Named moves (each a turn or a mirror), then the moves between two rows, first move first; the first pair answered:
move revan:
[-12   2 -26 -15  16  -8 -18 -25  -1   0 -17  -7 -42   9  17  15 -36 -53]  ->  [ 21 -10 -28   3  22 -27 -28 -37 -24 -24 -11  23 -30  10  22  -9 -22 -22]
[ -1 -11   1  27  -6 -12  -5  14  -3 -15 -12   6   6  -2  18   0  10  18]  ->  [-18  -7   0  18  -9  -3   2  23  14   1 -13 -11  -7   0  13  20   6  -4]
[-32  -6  -3  11  12  18  33  45  17   8 -35  10  49 -17   9  -4   2 -31]  ->  [ -7 -13  -1  22  21   4  27  35  -3 -14 -33  37  54 -19  10 -31  12   0]
[  9  13  -4 -13  11   8  -3  -4  -5  -1   9  -6  -8  -3 -16   8  -9  -6]  ->  [ 15  10  -9 -14  13   5  -7  -7 -12  -4  10   0  -8  -4 -16  -3  -5   1]
move sir:
[-19  10 -12  18  41  11   2  28  19   6  -7   8  -4 -21 -11  12  22 -12]  ->  [  4   9  -2 -23  22   5  -8 -18 -16  20  25   6 -22  -6 -24 -17   6 -23]
[-3 -2  6 -9 -7  7 13  7  4 10  7 -1  7 -8 -7 -2  0 -8]  ->  [  2   0   3  -5   3   8  12  11   5   3  -1   5   6  -8  -3  -5   7 -15]
[ -4  -1 -12  -3  19  -1 -19  -9  -2  14   2 -14 -26  10  -3  21 -21  12]  ->  [ -4   0 -17   6  32   1 -16   1   5   3  -7  -9 -28   5   0  27 -10  11]
move velu:
[18  6 -3 13 -4  9  5 29  4 -7 -9 23  7 -9 -1 -3 17 23]  ->  [ 16   8  -9  13   8   4  -3  24  -3 -12 -10  31  -3 -12   2  -1  19  21]
[-10  -6  17  -1  12  -2  -6   8  15 -11 -30   5   1  10  25  35  -7 -19]  ->  [ -6 -13  27   7 -11  -4   4   6  21   0 -23   0  21  11  28  22   1   2]
[ -8 -13  -2  21  15  -2  -7  13   1   8  -5 -13   3 -17  -2  33  -9  38]  ->  [ -1 -14  -4  19  21   5 -12  11  -3  10  -7  -9  -4 -23  -1  29  -7  34]
move Zepe:
[-18  15  -3  11 -14  -7   0   6  -3 -30 -10  -9  -3   4  -1   0  13 -16]  ->  [-11   9   1  -1 -26 -12  -4 -11  -9 -24  -4 -12 -19  11  -2  -3   3  -4]
[  2  13   9   3   6  -1 -14  -7  -1   1 -10 -14   7  -4   8  -2 -10 -13]  ->  [  6  16  10  -1   7  -1 -13 -12 -10   5  -4 -12   2   0   5  -3  -9   0]
[  4 -15   9   0 -22  -7  16   7  -3   0 -11  -7  13  17  12 -13  20   5]  ->  [  3 -22  15  -1 -21  -8  16   5   4   1 -15  -8   8  16  13 -12  18   2]
[ -7   2  -5 -17  32  22   0   3   0   0   8  15 -11 -10 -12 -18  -6 -22]  ->  [-14  -4  -4 -16  23  20  -5  -6  -2   5   7  12 -21  -3  -5 -11 -11 -32]
Then:
Between the rows of a pair lie 2 to 3 moves.
[ 13   1   5  11  13   3  16  15   7 -13  -9  25  43 -12   1 -27  24  12]  ->  [ -7  14   1 -42  13  16  -1  -7   4  10   9  -6  -7  -4 -18   4 -14 -45]
sir then velu then revan
[ 36  -2  11 -13 -11  -4  -6 -20 -21   3  23  10  16   5  -9 -27   0  35]  ->  [  2  14  13 -35 -17  26  13   2  10  29  19 -23  18   0 -24   0  -4   5]
revan then Zepe
[-25   0  -3  -3  16   5  12  21   7   0 -16   6   2  -4  12  15 -18 -37]  ->  [ 11  -6   5 -10  13 -17   0 -22 -28 -11   6  29   1   6   7 -19 -22 -10]
sir then revan
[-15  17  10 -13  11  12 -16   8  31   4   5 -21 -37  -7   2  29  -9 -10]  ->  [ 20   8  23  11 -10  -3  -9  -7   8  -8  20   9  -2  -5   6 -15   9  53]
velu then revan
[-11   7 -18   9  23   2  -9   7  12  -7 -19  -4 -23  -5  -1  18  -2 -22]  ->  [ 13  -2 -20  16  17 -16 -22  -4  -5 -21 -15   8 -27   1   5  10   0  -3]
revan then Zepe
[  3 -13   0  -3 -10   8 -15  -1  -3  -5   3  -2  13 -11  -1 -14  -1  28]  ->  [-12  -4   7 -21   1  16 -11  -2   0  -2  -5  -9   3 -11   0 -13  -7 -15]
Zepe then sir then revan
[-30 -24  25   1 -56  -3  11   4  20  35   8 -31  -6  23   8   7   1  15]  ->  [-48 -13   7  25 -17   3  15  39  37  13 -25 -21   1  12  20  19  12 -18]
revan then sir then revan
[ 18  18  -4 -30  25  11  -2   6   5   0  -3  -2  10  -5 -19   1  -3 -37]  ->  [ 24  14  -9 -43  11   6  -8  -9  -6   7   6 -10  -4   2 -24   0 -10 -27]
Zepe then Zepe
[-40  -8   2  -3 -32   7   9  30  30  22 -12 -33   6  15  -3  22 -10 -16]  ->  [ 13 -19   5  -4 -38 -19 -11 -13 -13  10  19  -8   3  23 -10 -18  -8  55]
Zepe then revan
[-16 -13  -5  29  -4 -21   5  19   0  -7  -9  -5   2   7  33  -9  13  -2]  ->  [-24  -8  -2   9 -11 -10   5  12   4   5  -1 -22  -7  16  24  -3  -4 -33]
sir then revan then sir
[ 17 -16   0  -2 -15 -20  -8 -32 -18   2  20  -3 -10  12   0 -12  -6  26]  ->  [ 19  -4   5  -4  -3  -5  13 -11  -9   0  17  18  27  -3  -8 -28   9  26]
Zepe then sir
